Here are some points, one per row:
[-0.6  0.6 -0.3 -0.6  0.7  0.5  2.1  0.2 -0.9  1.3  0.9  0.1 -1.3  0.9  0.2  2.1  1.2 -1.7  0.   0.  -0.2 -0.1 -1.5 -0.2]
[-0.2 -0.6 -4.1  0.6 -1.5 -0.4 -1.4 -0.1  0.   1.  -1.   0.9 -0.7  0.4 -0.8  0.6  0.5 -0.1 -0.2 -1.5 -1.2 -1.7  0.1  0.4]
[ 0.2 -0.3  1.1 -0.3  0.7  0.  -0.8  2.1 -0.2  1.4 -2.6 -0.3 -0.9  0.6  1.9  0.7  0.7 -1.5 -0.1  0.6  0.7  0.2 -1.3  0. ]
[-0.8  0.  -0.6  0.1  1.2  0.3  0.4 -3.   2.7 -0.6 -0.8  1.4  0.   0.   1.3 -0.1  0.6  0.9  0.5  1.9  0.3 -0.6 -0.1  0.7]
[ 1.  -0.3  0.9  2.6  0.   0.3 -0.8  1.2  1.4  0.5  0.   0.   0.2 -3.2  1.4 -0.7  2.7  0.6  1.  -1.  -0.9  1.2  0.2  0. ]
[ 0.6 -0.2 -0.5  0.3  0.8 -0.3 -0.5 -1.  -1.5 -1.  -0.1 -1.1 -0.6  0.9  1.2 -0.5 -1.1  1.1  0.  -0.7 -0.1 -0.6  0.7 -0.2]
[-0.6 -0.1  0.3 -0.2 -0.1  1.7  0.4 -2.   0.1  4.   0.   0.3 -0.3  0.2 -1.1  0.7  0.7  1.  -0.7 -1.5  0.4  1.2  0.6 -0.7]
[-1.   0.   0.6  0.6  0.3  0.3 -0.1 -1.3 -0.2 -0.1  0.2 -0.4  0.   0.2  0.  -2.1  0.4 -1.5  0.1  0.2  0.4 -1.6  1.1 -1.2]
[ 2.2 -0.3  0.3  0.2  0.3 -2.   0.3 -0.2  0.6  2.   1.7  1.3 -1.9  0.3 -1.  -1.2 -0.6 -0.2 -0.2  2.8 -0.4 -1.  -0.5  0.3]
[ 1.3  0.6  0.6 -0.1 -1.9  0.2  1.4  0.1 -0.7  0.9 -0.7 -2.  -0.3 -1.4  0.2 -0.8 -1.1  1.4 -1.1  0.7 -0.2 -0.3  0.3  0.6]
[-1.7 -0.2 -0.4  2.5 -0.5  1.9 -0.2  0.4 -1.  -0.3  0.8 -1.2  0.8  1.  -1.1  1.1  0.5  0.8 -0.8  2.3  0.6  0.4  0.2  1.4]
[ 1.8 -0.7 -0.6  0.2  1.  -0.7 -0.4  0.7 -0.3  1.4  0.3  0.3  2.3  1.   0.7 -0.3 -0.3  0.5  0.3 -0.1  0.2  0.7 -0.1 -1.7]
[-0.1  0.  -0.3 -1.7 -0.6  0.4 -0.5  1.3  0.  -0.5  0.7  0.7 -0.4  0.1 -0.7 -0.7  0.6  0.6 -2.5  1.   0.3  1.8  1.3 -3.1]
[ 0.7 -3.   0.5 -0.8 -0.6  0.1  0.5  0.2  0.1  0.1  0.4  0.7  1.2 -0.2 -1.4 -0.7  0.7 -0.8  0.2 -0.5  1.8  0.6 -0.2  3.1]
[-0.1 -0.9  0.2 -0.8 -0.4 -2.3  0.4 -1.8 -0.7 -1.2 -0.7 -0.2  0.5 -0.1  0.1  0.8  1.7 -1.4  0.1 -0.1  1.2  1.2  1.6 -0.1]
[ 0.1 -0.6 -0.5  0.6 -1.2 -1.9  0.4  0.6  0.3  0.7  0.8 -0.9  0.6  1.   0.8  0.6  0.3  0.1  1.2  0.1 -1.3 -0.1  0.3 -0.3]
[ 1.2  1.2  1.   1.2  0.4  0.7  0.1 -0.3 -1.4 -0.4 -0.7 -0.5 -0.2 -0.4  0.4  1.  -0.1  0.1 -1.4  0.6 -0.3 -0.7 -0.4  0.7]
[ 1.3 -0.2 -0.6 -0.6  0.2  0.8  0.3 -0.2  0.   0.2  1.2 -1.3  1.8 -3.2 -0.5  0.3 -1.3 -1.4  0.7  0.2  0.7 -1.1 -1.1 -0.8]
[ 0.   0.3 -0.2  1.2  0.8 -0.1  0.1 -0.3 -2.9 -1.2 -0.7  2.1  1.2 -0.9 -0.6 -0.9  1.4  0.  -0.8  0.4 -0.7 -0.9  0.  -0.7]
[-0.4 -1.2 -0.7 -0.6  2.  -0.6  0.   0.4  1.2 -0.9 -1.9 -1.6 -1.1 -0.9 -0.9  0.4 -0.1  0.  -0.8  0.3 -0.4  0.1 -1.2  0.1]
[ 0.1  1.2 -1.7 -0.7 -1.4  0.3  0.1  0.6  0.  -0.7 -0.7  1.3 -1.1 -0.6  0.7 -1.3 -1.4 -1.7 -1.2  0.  -0.7  1.2  0.8  2. ]
[ 0.4 -0.2  1.5  1.7 -1.7 -0.4 -0.6  1.1  1.1  0.4  0.5  0.8 -0.3  0.8  0.  -0.4 -1.3 -0.4  2.  -0.4 -0.6  0.7  0.8 -0.1]
[-1.2  0.  -0.3 -0.1 -1.5  0.5 -0.1 -0.8  0.4  1.  -0.9 -0.8  0.6 -0.7  1.2 -0.5 -1.4 -0.6 -1.1 -0.2  1.  -0.8  0.7 -0.2]
[-1.   1.5  0.7 -1.4 -0.2  0.2 -1.1 -0.9 -0.9  0.1  0.3 -0.8  0.8  0.  -0.3 -0.3  0.2  0.1  1.5 -0.9 -1.9 -0.3 -0.7  0.6]
[ 0.1  1.1  0.4 -0.3  0.4  0.8  3.   1.5  2.8 -1.  -0.2  0.6  1.3  1.4  0.1 -0.1  0.   0.5 -0.8 -1.3  0.1 -1.6  1.   0.2]
[ 0.8  0.2 -0.4 -1.1  0.5  0.6 -2.2  0.   0.2  0.1 -0.1  0.4  1.4  0.9  0.  -0.5 -1.1 -0.2  0.3 -1.   1.2  0.8 -2.  -0.1]
[ 1.   0.  -2.1  0.9 -0.3  1.1  1.5 -0.4  0.1 -2.2 -0.2 -1.1 -0.4  1.2 -0.5 -0.6 -0.1  0.4  1.   0.6  0.4  2.4 -1.3 -0.8]
[-2.  -0.5  0.2 -0.2  0.3  0.1 -0.6 -0.3  0.7 -0.7  1.5  0.2 -2.1 -1.7  0.6 -0.3 -0.7  1.7 -0.6 -0.7  0.8  0.5 -1.1 -0.6]
[ 0.7  0.4 -0.2  0.   0.8 -0.4  0.9 -0.4 -0.6 -1.1  1.9 -0.6 -2.2 -0.2  0.2  0.4  0.3 -0.3  0.3 -2.7 -0.1  0.6  0.1  0.8]
[-0.2  0.5 -0.1  0.6  1.8 -0.8  0.9 -0.9  0.6  0.2 -0.3  0.6  0.8 -0.4 -0.5  0.1 -0.7 -0.6 -1.1 -0.1 -1.5  0.8 -0.1 -0.6]
[ 0.   3.9 -0.3  0.2 -0.2 -0.1 -1.1  0.6  0.5  0.3  0.7  0.8  0.6 -0.1 -0.2 -0.6  0.8 -1.   0.8  0.4  1.1  0.6 -0.8  0.7]
[-0.2  0.5  1.3 -0.2  0.7  0.  -1.9 -0.2  0.2 -0.9  0.4 -0.2 -0.9 -0.1 -0.5  2.1 -1.  -0.9  0.2  0.6  0.9  0.2  2.6  0.1]
[ 0.2 -0.9  0.1 -0.3 -0.3 -0.2 -1.5  0.8  1.3 -1.3  1.9 -1.   0.5  0.5 -0.2  0.3  1.5 -0.6 -2.3 -0.8 -0.3 -1.8 -0.4 -0.2]
[ 0.5  0.1 -1.   0.   2.9  1.  -0.7  1.3  0.   0.9 -0.2 -0.6 -0.1  0.1 -0.2  0.4 -0.6  0.6  1.3  0.   0.2 -0.4  2.9  0.9]
[-3.5 -0.5 -0.1  0.6  1.  -1.8  1.2  1.8 -0.9  0.   0.3  0.7  0.5 -0.7 -0.6 -0.4 -1.9  0.2  0.5 -0.2  0.   0.5 -0.2  0.2]
[ 0.   0.7  1.  -0.8 -0.7 -0.6 -0.8  0.6  0.6  0.2 -1.7 -0.4 -0.8  0.5 -3.8 -1.1  0.9  1.2  1.6  0.   0.3 -1.  -0.7 -0.4]
[-0.5 -2.   1.5 -0.6  0.3  2.4  0.1 -0.5 -0.5 -0.6  0.4  0.  -0.5  1.4  0.8 -1.9 -0.1 -1.3  0.6  0.4 -2.4  0.  -0.2  0.1]
[-0.1 -0.3  1.   1.2 -1.6  0.4  0.9 -0.4  0.3 -1.  -1.4  0.3 -0.5 -0.3 -0.9  1.9 -1.2 -1.4  0.8 -0.2  0.1 -0.5 -0.1 -2.1]
[ 0.6 -0.2  2.1  0.6 -0.4 -0.6 -0.9 -0.9 -0.2 -0.6 -0.6  1.3  0.8  1.  -0.1  1.4 -1.3  1.5 -1.7 -1.1 -0.9  0.6 -1.3  1. ]
[-0.3  0.2 -0.3 -2.9 -0.9 -0.2  0.  -0.2  0.3  0.   0.  -0.8  1.2 -0.8  0.4  1.3  0.4  0.9  0.6  1.7 -2.4  0.8  0.5  0.6]
[ 0.6 -0.9 -0.4 -1.3 -0.6  1.2  0.3  0.8 -1.6 -1.   0.3  2.6 -0.6 -0.6  1.2  1.3  0.   1.7  1.6  0.6  1.  -1.5 -0.1 -0.3]
[-0.3  0.9  0.7 -0.9  0.2 -0.6  1.4  0.1 -1.4 -0.1 -0.8 -0.8 -0.1  0.8  0.7 -1.4  0.8  1.  -0.5 -0.9  1.5 -0.2  0.8  0.2]
[-0.5  0.3 -0.1  0.8 -0.8 -1.9 -0.6 -0.3  0.4  0.6  0.9 -1.2  0.3  1.   1.8 -0.2  0.2  0.7  0.7  0.6  1.3 -0.3 -1.1 -0.2]
These points spread out most along one direction. How far along it is each point below, from 0 to 99? 50 is the average, and the first point above lies past it. One standard deviation of the points above along it is 16.
[-0.4 -1.2 -0.7 -0.6  2.  -0.6  0.   0.4  1.2 -0.9 -1.9 -1.6 -1.1 -0.9 -0.9  0.4 -0.1  0.  -0.8  0.3 -0.4  0.1 -1.2  0.1] 65
[ 1.2  1.2  1.   1.2  0.4  0.7  0.1 -0.3 -1.4 -0.4 -0.7 -0.5 -0.2 -0.4  0.4  1.  -0.1  0.1 -1.4  0.6 -0.3 -0.7 -0.4  0.7] 62
[-0.5  0.3 -0.1  0.8 -0.8 -1.9 -0.6 -0.3  0.4  0.6  0.9 -1.2  0.3  1.   1.8 -0.2  0.2  0.7  0.7  0.6  1.3 -0.3 -1.1 -0.2] 28
[ 0.6 -0.9 -0.4 -1.3 -0.6  1.2  0.3  0.8 -1.6 -1.   0.3  2.6 -0.6 -0.6  1.2  1.3  0.   1.7  1.6  0.6  1.  -1.5 -0.1 -0.3] 59
[ 0.6 -0.2  2.1  0.6 -0.4 -0.6 -0.9 -0.9 -0.2 -0.6 -0.6  1.3  0.8  1.  -0.1  1.4 -1.3  1.5 -1.7 -1.1 -0.9  0.6 -1.3  1. ] 53
[-0.1 -0.9  0.2 -0.8 -0.4 -2.3  0.4 -1.8 -0.7 -1.2 -0.7 -0.2  0.5 -0.1  0.1  0.8  1.7 -1.4  0.1 -0.1  1.2  1.2  1.6 -0.1] 65
[ 0.1 -0.6 -0.5  0.6 -1.2 -1.9  0.4  0.6  0.3  0.7  0.8 -0.9  0.6  1.   0.8  0.6  0.3  0.1  1.2  0.1 -1.3 -0.1  0.3 -0.3] 28
[ 1.  -0.3  0.9  2.6  0.   0.3 -0.8  1.2  1.4  0.5  0.   0.   0.2 -3.2  1.4 -0.7  2.7  0.6  1.  -1.  -0.9  1.2  0.2  0. ] 13
[-3.5 -0.5 -0.1  0.6  1.  -1.8  1.2  1.8 -0.9  0.   0.3  0.7  0.5 -0.7 -0.6 -0.4 -1.9  0.2  0.5 -0.2  0.   0.5 -0.2  0.2] 61
[-0.8  0.  -0.6  0.1  1.2  0.3  0.4 -3.   2.7 -0.6 -0.8  1.4  0.   0.   1.3 -0.1  0.6  0.9  0.5  1.9  0.3 -0.6 -0.1  0.7] 61
[ 0.   0.3 -0.2  1.2  0.8 -0.1  0.1 -0.3 -2.9 -1.2 -0.7  2.1  1.2 -0.9 -0.6 -0.9  1.4  0.  -0.8  0.4 -0.7 -0.9  0.  -0.7] 67
[-1.   0.   0.6  0.6  0.3  0.3 -0.1 -1.3 -0.2 -0.1  0.2 -0.4  0.   0.2  0.  -2.1  0.4 -1.5  0.1  0.2  0.4 -1.6  1.1 -1.2] 58
[-0.5 -2.   1.5 -0.6  0.3  2.4  0.1 -0.5 -0.5 -0.6  0.4  0.  -0.5  1.4  0.8 -1.9 -0.1 -1.3  0.6  0.4 -2.4  0.  -0.2  0.1] 64
